In the rows, zero is written as 128.
Each named turn below is shown by a few rows before and after it. Which turns, in which order, take the first row of each later pair to the second? The first pair is answered.
zaram:
[142 120 125 136 118 118 133 113 147 139 134 116 113 155 107 136 141 137
 161 157 106 106 136 124 109 121 122 111 127 133  82 120 125] -> [155 119 126 142 104 117 106 137 136 132 138 115 127 128 117 129 122 132
 156 140 103 106 129 121  97 132 133 114 131 126  82 121 106]
[166 147  88 132 150 135  93 162 122 108 119 114 110 130 115 105 117 101
 101 133  87 105 140 140  98 160 134 149 116 112  94 134 137] -> [142 121 107 107 135 119  93 164 115  96 115 101 135 100 116  95 121  74
 101 126 110 111 128 144  99 148 107 138  95 120 122 136 150]
[122 162 133 141 114 119 156 114 135 141 119 134 117 199 102  94 155 143
 149 163 119 115 146 147 116 137 131 130 139 130 124 115 152] -> [151 163 128 152 101 130 117 154 136 134 127 137 130 165 111  89 125 141
 148 148 109 113 139 139  96 157 157 143 158 110 119 107 121]
sikoz:
[154 141 116 122 143 158 121 140 126 141 105 158 100 146 167 125 111 159
  82 107 154 141 141 114 142 145 148 160 160 118 132 130 104] -> [134 109 144  97  97 136 107 147 116 129 101 132 149  87 159 106 112 103
  97  91 177 145 120 130 127 134 107 139 139 131 155 129 121]
[120 113 120 108 128 128 129 105 135 151 134 112 132 144 136 145 127 141
 153 131 104 123 148 118 147 102  97 105 112 134 103 113 122] -> [119 113 126 101 146 127 146 103 132 151 130 120 122 149 147 137 124 148
 137 129 109 129 145 113 156 105 106 116 113 133 115 113 125]
[125 131 125 138 124 136 134 120 131 112 125 135 130 133 116 132 140 116
 108 133 142 146 115 151 113 136 143 130 136 136 134 139 155] -> [129 132 125 144 119 137 121 128 135 113 127 133 135 135 109 137 147 115
 120 136 137 137 116 152 109 135 142 125 136 133 123 139 148]
vos:
[115 113 158  97 161 109 186 115 129 110 130 144 125 115 155 121 118 141
 100 106 154 153 102 116 162 134 114 136 118 134 178 132 146] -> [112 117 138  99 165 110 188  94 135 137 128 137 109 153 146 139 139 158
 134 133 123 130 136 109 185 113  95 115 107 138 145 115 145]
[122 132 117 134 133 138 143  95 136 153 148 123 117 171 106 117 145 138
 159 149  97 126 166 129 160 104 116 129 102 127 117 124 168] -> [118 122 130 155 108 137 120 102 133 133 146 112 149 140  87  94 158  95
 151 144 122 141 136 150 114 113 129 126 109 130 126 142 183]
[129 134 135 149 106 128 110 134 141 112 145 134 133 135 114 135 131 103
 130 125 134 122 106 134 104 136 149 128 132 111 123 136 129] -> [133 134 139 127 119 125 122 142 131 106 144 146 129 126 131 136 109 123
 111 113 143 127 105 123 122 143 153 146 133 104 136 132 123]
Pairs:
Between the rows of a pair lie two turns.
[132 130 118  98 144 128 134 122 124 141 112 113 130 134 124 145 129 153
 137 118 126 119 157 116 145 123 129 120 122 109 100 115 111] -> [134 116 132 123 115 127 108 129 121 120 108  99 160 113 110 124 144 111
 132 117 148 131 130 135 104 133 146 116 133 111 108 135 129]
vos vos
[ 92 111 137 172 137 162 136  87 124 110 127 127 128 149 119  96 149 121
  89 144 114 161 139 152 124 153 159 145 132 131 125 143 149] -> [ 88  95 150 156 108 146 108 108 123 104 127 118 154 102 118  85 140  93
  94 130 122 155 129 155 114 150 138 133 117 126 131 136 144]
vos sikoz
[143 127 127 158 153 138 156 114 123 137 139 133 112 155 113 134 127 147
  97 133 141 147 110 134 109 144 141 136 140 114 143 137 155] -> [163 137 124 146 153 142 143 129 123 147 139 142 112 142 127 137 110 158
 103 125 127 142 121 122 119 146 150 141 142 110 139 123 135]
zaram vos
[164 156  88 167 162 158 101 155 148 150 110 172  78 136 162 132 106 176
 112 122  88 116 149 125 164 138 160 154 149  94 113 109  68] -> [106 121 108  91 167 123 159 121 145 161 106 160  83 124 170 145 114 167
 125 123 100 118 159 125 223  98  87 129  94 115 142  98 100]
sikoz vos
[167 139 118 128  99 136 137 114 123 141 119 132 135 143 135 121 136 125
 148 128 112  97 135 131 123 106 152 110 108 127 130 139 132] -> [166 135 126 120 101 135 135 129 120 127 117 142 139 116 140 115 120 122
 127 111 126 110 118 132 114 115 161 122 117 126 154 146 130]
vos vos
[108 107 142 107 133 123 158 130 129 110 127 131 136 119 132 127 123 124
 106 115 153 142 113 137 141 137 125 129 118 137 165 136 148] -> [137 108 140 126 104 131 110 157 125 107 131 128 152  93 126 118 120 111
 124 108 137 130 115 142 117 142 140 128 133 127 142 127 121]
sikoz vos
[132 115 118 139 118  68 142 167 104 153 128 117 113 119 119 109 115 123
 140 134 140 148 145 137 178 105  77 105 121 133 123 130 148] -> [155 129 103 159 118  79 115 184 108 156 132 123 105 124 120 113 111 132
 151 133 118 134 152 130 167 116  97 106 132 120 101 127 123]
sikoz zaram
[159 132 119 152 138 161 110 106 166 116 123 122 111 133 120 140 147 145
 196 133  91 130 188 170 107  95 165 150 166 148  86 136 110] -> [138 106 152 141 106 141 107 109 159  86 122 106 153  81 114 108 146  83
 177 113 137 152 140 197  79 101 153 145 163 154 133 158 143]
vos zaram
[116 122 131 114 146 155 138  95 145 137 128 110  84 159 127 140 141 174
 150 113 111 145 119 128 198  96 133 141 144 121 124 141 102] -> [123  96 160  97 108 144 104 135 130 118 124 105 124  88 137 113 107 140
 142  79 129 144  97 130 175 108 130 147 149 113 145 135  75]
zaram zaram
[131 130 122 172 134 115 138 111 139 154 142 125 139 153 125 123 138  92
 153 137 118 150 162 105 145 114 108 103 136 137 138 122 115] -> [143 123 126 168 119 114 111 133 132 143 144 129 156 120 128 114 121  83
 148 120 116 148 151 104 129 120 117 105 145 125 145 116  93]
zaram zaram
[166 137 108 170 107 147  78 161 139 105 134 131 137 114 121 113 103 129
 134 121 117 117 126 111  89 158 171 138 156 123 122 124  88] -> [171 145  99 157 122 151  93 154 138 122 136 140 113 135 132 136  96 160
 141 128  99 111 152  97 124 147 160 143 143 122 112 108  72]
vos vos
[138 158 108 153 146 105 167 169 140  86 166 159  83 168 134 109 145 134
 143  59  77 163 130 146 145 127 113 143 128 117 156  98 114] -> [136 151 103 183 121 108 150 155 145  86 163 144 105 168 110 103 171 104
 156  72  82 166 119 169 117 123 106 131 128 121 140 106 127]
vos vos
[151 130 122 135 120 113 102 147 126 134 123 120 120 123 133 135 116 131
 147 129 107 114 148 114 131 120 125 114 118 117 113 121 109] -> [148 124 127 139 112 118 101 152 123 121 124 120 135 104 130 125 116 115
 136 116 124 126 128 123 115 123 132 118 125 112 126 127 114]
vos vos
[115 118 123 142 132 164 142  86 135 109  96 140  92 143 132 102 128 154
 154 116 131 107 150 120 123 113 148 132 136 114 119 118 158] -> [121 102 137 129 104 157 116 114 127  96  99 137 119  92 141  88 107 129
 151  96 140 108 134 119 104 116 144 132 132 106 136 117 147]
zaram zaram
[160 120 117 107  97 125  87 162 116 127 120 138 131  88 153 115  71 135
 142  99  94 102 145 108 124 141 128 132 119  98 100 103  65] -> [154 133  97 125 123 135 113 124 132 149 116 135 101 153 140 142 106 160
 163 134  74  98 172 107 150 130 120 118 112 110  70 103  77]
sikoz vos
[114 106 131 120 121 120 159 135 135 107 128 129 154 108 109 118 138  66
 121 131 149 136  96 149 102 127 114 119  96 135 137 149 180] -> [165 152 100 177 151 162 137 148 151 122 137 140 114 157 114 129 130 122
 123 148 110 119 120 123  97 149 172 140 136 115  92 144 144]
zaram zaram
[121  99 110 138 140 117  69 156 149 142 147 122 180  95 122 123 120  99
 145 151 115 135 119 154 116 135  77 103 101 100 101 117 120] -> [113 124  89 153 194 137 122 119 158 156 148 133 127 175 124 149 135 151
 139 172 110 141 139 148 152 131  94 112 106 109  95 121 135]
zaram sikoz
[127 112 147 142  97 130 102 152 115 108 128 139 166  78 122 105 117  85
  89 111 144 115 101 137 107 138 132 127 130 105 156 142 117] -> [102 109 146  87 137 118 168 129 113 132 127 154 130 105 141 133 103 129
  87 109 139 109 122 116 176 117 104 133 105 118 175 128 118]
vos zaram
[137 103 125  64  99 105  92 123 122 121 117 124 159  84 145 119 104 114
 123 105 140 125 135 137 125 121 107 122 121 111 155 123 109] -> [169 132 101 128 100 127  60 124 133 128 122 121 148 129 123 129 128 129
 151 128 105 115 152 142 102 132 146 123 149  99 101 124  92]
sikoz vos
[132 119 130 112 123 106 123 133 116 126 123 121 123 114 141 128 119 124
 114 123 137 134 119 133 141 135 125 129 124 119 143 129 120] -> [132 117 123 112 121 107 121 130 120 129 124 119 127 124 140 132 127 126
 133 131 124 126 133 132 141 128 110 124 128 124 129 121 115]
vos sikoz
[125 133 124 114 172 124 170 113 133 140 162 139 137 146 148 145 130 141
 129 140 124 115 149 127 141 114 108 136 132 132 118  99 103] -> [147 137 116 142 153 127 135 124 137 139 163 129 149 139 131 141 139 131
 140 143 110 104 150 130 116 114 113 130 135 125  90 100  91]
zaram vos
[149 148 125 106  80 134  94 137 125  75 208 122 137 105 153 107  94 122
  77 126 175 149 110 117 129 137 135 133 164 114 158 128 102] -> [138 146 125  65  99 121 117 121 122  96 206 125 123 113 169 126  88 146
  87 127 163 135 133 100 169 117 107 124 141 121 163 111  98]
vos zaram
[134 170  90 154 162 145 146  89 147 160 107 125  85 204 112 149 151 179
 133 154 118 137 148 132 152 127 142 130 125 127  98 138 134] -> [136 121 138 101  78 112  92 158 116 117 107 114 177  45 131  99 101  98
 115  91 158 145  96 145 111 140 114 134 114 117 154 128 107]
zaram zaram
[ 94 115 112  91 174 102 171 140 122 129 136  99 151 146 151 124 118 124
 163 119 132 170 109 148 141 101 133 109 130 100 143 131 127] -> [125 135  94 117 174 115 137 167 126 130 143 106 142 145 160 127  99 140
 159 119 112 164 114 142 128 113 166 125 153  84 119 121  94]
zaram zaram
[111 136 158 104 150 132 180 106 127 129 137 138 137 125 186 107 133 133
 135 145 115 139 176 134 122 158 149 152 132 110 110 120 134] -> [107 130 163 127 132 129 160 101 129 126 140 120 150 126 167 105 154 106
 151 158 120 139 169 149  96 158 147 134 131 115  99 129 148]
vos vos
[128 142 154 142 176 163 156 143 132 136 138 148  99 152 144 132 129 140
  96 106 141 168  94 100 138 143 162 151 147 127 140 156 128] -> [108 121 170 120 156 150 155 149 122 127 137 144 124 115 147 122 126 114
  95  96 156 169  83 108 130 134 144 145 131 130 161 154 143]
zaram zaram
[150 148 108 151  85 128 103 167 125 132 118  94 187  98  92 126 143 106
 210 148 103 115 147 125  59  91 132  73 116 101  80 137  93] -> [ 85 113 143  93  99 106 180 120 119 118 112  92 193  93  99 119 149  78
 164 133 169 148 113 132  87  78  89  70  86 130 156 152 161]
vos zaram
[152 157 153 112 146 156 145 105 129 128 131 154 127 110 177 151 141 140
 125 107 107 131 128 127 155 136 131 132  81 141 102 130 135] -> [150 151 153 141 120 159 121 102 136 116 128 141 154 105 151 140 161 100
 135 117 113 139 114 147 122 135 131 120  90 147  88 140 151]
vos vos
[ 78 102 123  92 143 109 180  63 129 154 124 111 109 156 115 147 152 140
 146 140 124 110 164 124 185 106  55 100  94 165 133 119 154] -> [ 73  84 151 113 102 107 150  91 124 109 124 104 159  92 103 101 142  78
 104 111 174 138 100 154 119 136  84 116 113 164 175 147 178]
vos vos
[121 126 130 110 113 132 134 113 138 146 118 110 140 162  63 117 175 111
 160 174 110  92 174 131 128  98 102  83  96 139 106 115 138] -> [ 96 113 145  76 125 122 176 109 133 138 116 121 137 143  80 108 157 111
 128 155 146 115 165 131 151 101  91  94  89 141 153 122 157]
sikoz sikoz
[144 149 115 127 131 153 127 140 110 102 145 122 117 110 152 136  73 135
 100 114 125 139 114 123 138 138 158 127 141 133 134 131  96] -> [140 143 112 107 129 144 133 142 108 110 140 115 114 112 157 150  72 141
 121 118 112 128 133 113 161 121 132 116 122 134 125 115  88]
sikoz vos
[166 187 102 183 139 142 154 120 127 119 113 150  97 172 131 120 135 124
 102  94  90 144 147 118 143 147 172 152 163  46  70 133 116] -> [167 156 126 120 126 123 147 154 107 118 110 154 110 105 162 120  88 127
  98  62  97 135 153 102 171 143 144 162 146  41  99 104  80]
zaram vos
[151 133 102 137 153 154 137  92 130 125 146 127 136 157 114 125 129 158
 122 121 125 121 103 152 109 170 119 140 140 152 146 142 159] -> [170 137  99 131 153 154 125 114 125 128 147 139 135 143 125 127 107 168
 120 107 119 117 108 136 113 176 130 149 140 139 147 134 133]
zaram vos
[155 120 130 116 136 131 112 150 125 132 129 137 121 113 159 129  97 151
 113 112 130 123 131 115 140 135 155 147 135 118 138 111  97] -> [113  98 155  93 125 103 141 122 124 134 130 121 135 107 143 128 117 127
 121 119 150 129 128 130 147 115 110 122 106 139 152 118 140]
sikoz zaram
[107 169 150 150 108 158 117 154 175 112 110 137 132 145 138 134 127 149
 148 166 142 161 173 122 158  79 134 123 116 127  97 131 124] -> [104 169 151 158 122 165 135 152 176  97 113 144 131 148 143 126 123 147
 124 156 165 174 156 122 151  93 151 137 125 121 113 143 135]
vos sikoz
[118  98 167 105  93  87 119 134 160 186 103 139 160 105 182  99  93 148
 158  73  62 113 129 147 141 122  77 126 123 113 171 127  66] -> [ 96  98 168 132  88  87 137  91 175 191 103 119 160 140 150 102 137 124
 177 106  61 112 135 172 132 105  52  99 114 132 153 145 115]
zaram vos
[172 161 127 186 145 168 102 149 130 119 126 134 135 131 112  98 121 120
 118 110 117 115 104 125 101 149 185 142 176  98 115 132 105] -> [118 125 160 128 159 141 165 120 122 108 116 135 137 119 127  90 112 100
  80  87 171 140  80 129 133 135 151 141 141 115 185 142 154]
sikoz zaram
[124 130 115 131 138 130 140 125 141 127 130 135 113 159 128 136 132 146
 141 140 122 135 156 127 144 119 120 112 121 124 121 126 140] -> [133 118 125 118 115 121 111 157 134 111 135 131 142 103 133 121 106 119
 137 115 128 134 140 127 122 133 125 116 129 113 127 119 115]
zaram zaram
[ 94 112  97 122 126 109 128 132 114 136 126 115 175 151 143 126 144  89
 175 149  81 157 123 141 146 122  74  91  94 193  94 151 128] -> [138 136  80 150 121 125  84 169 114 135 129 128 168 141 156 124 124 112
 173 141  58 148 124 130 123 146 120 111 121 168  68 143  84]
zaram zaram
